128 stands for zero in the data rows.
Here are some points, each followed by its number:
[ 11 202 161 207 119 243  56 113 162 158  26 102  99  23] 0
[ 70 131 121 192  71 100  75 106 129 131 182 125 138 143] 1
[ 54  87 107 194  64  84  93 109 118 103 218 126 108 132] 2
[ 74 101  78 171 115  89  89 118 119 117 171 134 148 123] 3
[ 59 126 122 199  61  97  72 104 130 130 192 124 132 142] 4
[ 51 108 120 204  50  89  80 104 125 116 215 124 114 140] 5
[ 53  99 103 195  71  84  83 109 121 114 206 129 124 132] 6
[ 81 119 102 173 100  99  91 116 124 127 169 130 145 133] 7
[ 86 158 132 188  80 114  71 105 137 148 157 124 154 149] 8
[161 159 148 122 138 148 126 131 138 149  98 123 154 146] 9
[130 147 107 141 146 125 102 127 133 148 112 129 172 137] 10
[193 114 120  75 193 148 176 154 125 122  81 128 141 125] 11
[ 61 131 131 203  52 100  70 102 131 131 195 123 130 146] 12
Which point above is nearest to each new point by angle? Its number follows each.
[241 103 150  37 206 169 226 168 122 109  67 124 108 124] 11
[157 157 149 127 132 148 126 130 137 147 104 124 148 146] 9
[ 21 195 181 172 101 255 113  98 135  95  57 103 110  67] 0
[ 83 170 122 144  97  74  81 117 138 186 132 138 101 111] 8
[ 66 112  98 186  89  90  81 111 123 123 184 129 141 132] 7
[ 11 203 165 208 118 252  60 112 161 152  24  98 101  22] 0
[117 149 111 154 129 122  92 120 131 149 123 129 170 140] 10
[ 84 171 118 145  98  69  80 117 139 188 132 139 100 113] 8
[ 52 161 126 196 125 173  47 124 166 180  72 118 110  45] 0
[ 78 175 120 149  99  77  73 117 141 194 121 135  97 103] 8
[255  82 144   8 231 175 255 182 116  95  54 125  96 114] 11
[195 114 117  75 195 149 175 155 125 122  81 131 141 124] 11
[254  62 165  14 203 173 255 181 113  78  88 120  61 115] 11
[224 123 166  57 176 171 202 157 130 122  77 120 114 134] 11
[255  93 140  12 234 175 246 181 118 101  49 127 110 115] 11
[241 107 162  39 195 174 226 167 125 110  69 124 104 128] 11
[ 61  74 110 184  67  83 110 114 116  96 220 127  95 127] 2
[105  60 118 141 102 100 152 132 110  82 195 127  81 120] 2
[197 139 124  79 194 155 163 149 131 137  66 129 159 129] 11
[ 86 147 119 182  93 110  75 110 134 143 156 125 155 143] 8
[199 126 144  78 174 157 179 151 128 126  85 125 129 132] 11
[233 112 152  45 198 170 215 166 125 114  69 123 115 127] 11
[246 104 148  29 214 171 231 174 120 109  59 125 110 121] 11
[ 47 192 127 189 114 132  41 122 162 213  71 121  92  51] 0
